In the rows, 128 means zero.
The same turns and mirrors carry the whole set onto itself and the rows of a family onto each other. Which other rows belong to the same family as each row named below? List them in the order they appear above.
These 32 rows form 4 families of 8 rows each.
vurog: [113 151 116 106 132 139 130 129 136 136 109 131 135  87 160 165 108 102
 131 141 146 142 145  87 124 109 115]
gare: [136 113  99 144 106 158 160 153 149 117  76 165 124  93 156 146 112 123
 165 144 141 139 115 110 139 121 141]
bodo: [121 134 116 160 129 139 108 113 138 115 101 146 128 109 116 173  84 104
 160 101 139 161 128  92 116 125 139]
sefa: [154 113 126 128 128 177 123 160 143 107 102 160 142 113 136 163 119 137
 134 129 149 132 131 108 147 136 164]
tav: [126 128 107 157 140 140 132 118 105 106  81 160 143 108 124 156  80 112
 109 121 143 160 104  98 147 113 117]
fis: [118 108 117 109 124 141 157 129 113 125 100 129 132 108 130 186 133 130
 131 146 131 155 136  80 102 134 130]
sifa: [111 112 110 122 129 137 158 134 103 121 100 122 137 107 138 183 135 120
 118 141 139 152 135  86 109 126 117]
Gopap: [129 138 121 119 138 134 144 149 120 113  89 152 121 111 111 142  97 118
 147 113 176 151 127 138  86 140 132]
mup: [135 109  98 143 116 160 156 154 149 117  77 167 128  86 156 144 112 126
 158 146 141 142 105 109 138 127 147]
feme: [131 115 110 157 140 139 126 126 105 104  93 159 137 103 119 152  89 111
 104 116 148 166 115  95 155 113 133]
rinuz: [142 140 110 120 122 131 153 161 130 139 105 150 148 129 119 162 108 157
 133 101 140 141 123 128 109 109 121]
susup: [124 126 101 168 129 137 116 124 136 120 100 149 128 106 129 165  83 105
 157 105 137 166 124  80 117 114 149]
vakag: [135 128 107 157 145 145 134 132 103 100  96 163 146 112 116 149  80 111
 107 111 137 162 112 106 142 117 121]
vep: [152 117 122 113 120 176 131 150 138 107 106 158 141 103 128 175 126 136
 137 145 149 141 134 103 145 134 167]
Tof: [146 111 126 121 124 182 123 147 138 112  95 158 141  97 129 167 118 130
 140 134 150 142 126 106 142 145 172]
nekeg: [133 147 123 110 136 131 144 153 123 114  96 141 124 111 131 137  90 129
 139 118 181 150 130 137  90 128 132]
Dapu: [130 118 113 154 139 138 135 123 106 101  87 163 139 106 125 152  80 116
 105 118 137 164 101  99 142 110 114]
Nibot: [123 129 113 165 137 136 119 117 133 124  97 154 121 109 117 162  80 103
 155  96 135 154 125  98 107 115 146]
Nos: [106 147 120 106 121 141 140 137 145 128 101 137 136  82 164 159 108 113
 136 148 147 134 139  78 133 115 124]
dabaf: [115 111 112 108 122 142 160 124 116 121 102 121 131 104 128 187 127 128
 127 146 137 149 139  88 103 136 123]
met: [146 109 136 117 123 184 123 148 130 106  94 157 141 103 131 166 113 133
 135 139 151 142 133 105 140 137 170]
sufem: [132 141 128 118 145 125 133 139 122 116  89 144 120 110 119 139  89 120
 143 105 170 143 123 139  89 127 132]
sodu: [118 114 110 112 117 150 159 134 109 114  98 126 131  94 130 186 140 129
 125 148 137 158 137  84 117 127 130]
vus: [143 146 108 120 130 134 152 166 137 137  94 165 148 127 119 159  93 150
 132 101 132 139 116 126 113 120 116]
munul: [115 151 116  99 128 134 142 131 140 130 103 142 136  87 155 152 108 107
 132 152 147 138 141  89 139 121 109]
koso: [149 107  99 144 121 158 155 156 148 109  80 165 110  95 157 144 115 124
 159 140 151 140 113 115 125 121 150]
Lati: [142 144 112 119 129 140 146 162 133 141 102 169 156 125 119 156  93 148
 130 101 133 139 114 122 110 110 116]
togab: [119 133 112 163 134 142 110 110 130 120  93 146 130 110 115 176  83 108
 156 110 139 162 125  91 113 119 143]
gizir: [110 146 112 100 127 138 144 130 143 130 105 136 139  87 155 158 101 116
 128 154 143 134 141  91 131 119 108]
rud: [133 140 124 114 145 133 141 152 126 114  86 151 117 110 112 146  90 128
 142 113 169 151 129 139  88 141 135]
Dala: [132 111 105 133 113 149 163 153 149 112  83 165 121  93 162 148 113 124
 158 154 152 133 113 102 130 124 151]
vapug: [145 145 105 127 132 133 146 158 122 127 102 153 157 131 117 158  97 146
 134  98 129 144 112 126 109 114 112]

Same family as sufem: vakag, vep, Nibot, Nos, sodu, Dala, vapug
Same family as sifa: vurog, sefa, feme, rinuz, susup, nekeg, koso
Same family as met: gare, bodo, fis, Gopap, Dapu, munul, Lati

The same turns and mirrors carry the whole set onto itself and the rows of a family onto each other. Which other rows belong to the same family as each row named below? List them in the order they appear above.
These 36 rows form 9 families of 4 rows each.
bim: [132 122 104 113 130 117 137 110 100 100 116 137 118 139 107 103 118 131
 137 137 163]
nuv: [172 121  82 146 142 101  87 126 124 114 110 135 129 114 102 104 139 161
 143 125 164]
Mipod: [146 116 102 119 137 111 166 114 145 117  97 135 103 160 105 120 110 138
 141  87 159]
revin: [153 118 115 135 137 101 117 118 109 111  73 134 124 118  83  87  96 147
 154  87 179]
gofug: [166 113 108 131 139 117 151 112 143  98 111 142 116 157 114 136 110 144
 142  81 176]
sud: [141  96 111 137 149  87 169 107 129  98 122 156 113 155  99 113 107 148
 121 103 154]
voga: [160 111  93 156 151  93 123 125 119 135 107 137 113 103  91  74 140 167
 136 130 171]
vato: [168 119 110 124 128  94 167 117 150 117 135 147 106 134 112 124  98 152
 152  94 182]
tuno: [152 122  86 135 132 122 131 123 126 100 131 144 121 150 116 130 133 154
 130 136 159]
rodi: [161 114 106 142 134  93 120 125 142 130  80 133 114 126  83  97 102 160
 157  64 168]
bilu: [146 112  73 127 113  98 134 118 119 118 146 157 135 145 114 106 129 166
 135 131 152]
biko: [148 104  82 136 104 102 155 118 118  99 124 146 114 151 118 121 133 164
 138 131 147]
sak: [153 101 125 136 136 111 174 107 132 119 132 150 105 141 106 104 111 146
 140  88 181]
Tis: [140 113 104 151 132 117 155 126 116 120 138 151 111 136 101  99 130 167
 124 140 166]
kofik: [160  91 119 148 154  68 140 107 133 108 100 150 119 130  86  95  99 154
 138  71 166]
diz: [144 121 104 131 126 105  97 120  95 110 107 137 129 111  93  86 115 148
 147 128 168]
rimal: [186 120  99 129 145  73 136 117 152 132 105 134 109 104 102 101 108 152
 160  90 184]
nifol: [185 112 102 141 148  96 107 113 141 113  91 135 124 121 101 110 114 151
 157  71 181]
gotas: [135  89  93 111 129 103 153 101 143 110 103 156 101 158 114 113 107 132
 145 101 161]
fime: [158  96 101 153 152  62 104 113 117 116 115 147 127 108  86  81 121 160
 135 110 155]
gutam: [164  94 101 132 112  93 166 106 135 101 101 143 108 150 113 121 111 153
 154  76 165]
tir: [165 114  71 147 127  80 104 128 123 130 105 149 141 117  93  85 123 181
 145 110 160]
badu: [143 117 114 118 140 113 156 108 115 101  84 135 114 147  98 107  99 131
 143  97 175]
mumap: [135 119  87 117 124 111 133 117 124 119 138 137 110 143 114 111 136 141
 137 136 144]
peman: [151  90  91 132 139  86 125 112 146 121  65 151 107 135  92  93  99 151
 155  78 170]
mezug: [158 106  85 112 130  94 171 102 140 114 120 153 124 160 119 116 113 144
 141  88 165]
Gol: [165 103  72 147 114  81 110 122 114 114 105 136 120 114 105  94 143 172
 148 131 149]
pof: [125  94  84 125 113 105 116 115 124 113 130 161 114 142 111 102 121 151
 141 140 151]
bag: [139 100  95 141 148  81 134 113 114 105 136 151 121 133 100  99 131 155
 118 142 143]
rizol: [181  94  92 142 122  72 121 109 132 116  83 133 117 115 102  94 121 161
 164  76 167]
teb: [173 130  80 143 140  81 122 136 138 131 111 136 114 102  97  98 125 173
 144 137 171]
lumi: [151 119  92 139 121  94  85 129 121 132 121 134 123 110  93  87 127 162
 153 114 153]
debe: [176 107  82 132 143  76 141 110 143 127  80 144 130 134  97  95 109 160
 151  67 172]
peza: [140  96  82 145 122  89  89 126 127 124  92 155 119 119  90  83 113 168
 151 116 161]
Feva: [172 100 115 141 154  89 141 106 134 133 102 136 108 108  97  79 121 147
 150  79 186]
Koreg: [156 130  92 139 122 102 153 136 137 118 141 149 112 131 106 120 114 171
 137 141 167]

Same family as sud: kofik, fime, bag
Same family as lumi: Mipod, rodi, mumap
Same family as nifol: nuv, gofug, tuno
Same family as revin: bim, diz, badu
Same family as vato: rimal, teb, Koreg
Same family as gotas: peman, pof, peza

The same turns and mirrors carry the whole set onto itself and the rows of a family onto each other. Which other rows belong to the same family as each row named below? List them in the order they appear above.
These 32 rows form 4 families of 8 rows each.
kerup: [171 110 127 107 173 124 102 150 140 104 137 127 134]
dulu: [137 113 142 104 158 106  92 174 137  77 124 126 134]
kef: [156 109 119 141 142 148  92 153 117 100 114 128 130]
Lelo: [119  71 100 138 170 141 103 157 156 113 135 107 117]
Ginik: [152  94 151 117 164 136 108 159 141  98  97 114 108]
guvup: [169 113 121 121 159 124 130 160 136 113 138 112 144]
Pemu: [116  97 114 137 121 113 126 148 154  84 131 116 108]
gugi: [139  84 141 130 142 105  92 157 138  83 142  88 110]
nemiv: [131  97 140 129 176 141 113 163 150 121 107 124 106]
nofi: [116 107 121 126 155 106 120 188 136 102 115 138 128]
Bipi: [136  89 116 135 126 125  98 137 151  85 119 127  95]
num: [138  99 140 122 144  97 125 167 144  94 148  88 124]
nuka: [120 101 114 126 156  94 124 149 159 105 133 129  99]
bur: [138 112 127 111 156 104  84 166 142  68 111 123 130]
zulad: [123 121 104 124 171 117 136 137 131  86 118 105 134]
lup: [121  78  95 131 162 112 118 180 138 108 142 109 140]
kub: [153  92 148 114 164 148 120 151 139 106 108 123 114]
mepep: [125  99 135 142 173 112 120 166 122 117 142  91 121]
dus: [122  81 113 127 134 124  98 136 157  84 136 126  99]
ped: [146 110  91 128 174 114 123 147 142 119 139 132 128]
kos: [124  97 109 118 153 125 103 129 140  61 133  97 129]
soru: [131  95 147 121 155 107  95 156 132  81 149  86 121]
tavo: [132  60 105 130 146 149  97 163 142 101 135 120 127]
dov: [132  89  97 126 158 132  92 135 137  66 122  91 130]
mipok: [148  58 109 127 155 144  94 163 148 105 121 113 121]
betob: [179 105 124 114 167 116  99 146 137  99 137 107 131]
mev: [106 117 114 154 151 128 115 154 115 102 122 118 120]
Pulo: [112 109  98 129 176 118  95 144 145  80 134  95 133]
Vimuf: [125  87 126 127 165 128 149 147 145 112 114 105 107]
Nit: [137 102 125 142 144 161  98 149 119 103 118 132 124]
nidof: [123 130 131 117 179 108  97 167 146  92 114 127 125]
lagoz: [137 110 105 145 130 146 123 154 129 105 123 132 134]

Same family as Pemu: Lelo, guvup, nemiv, num, Pulo, nidof, lagoz
Same family as soru: kerup, dulu, kub, dus, kos, tavo, Nit
Same family as bur: kef, Ginik, gugi, Bipi, dov, mipok, betob

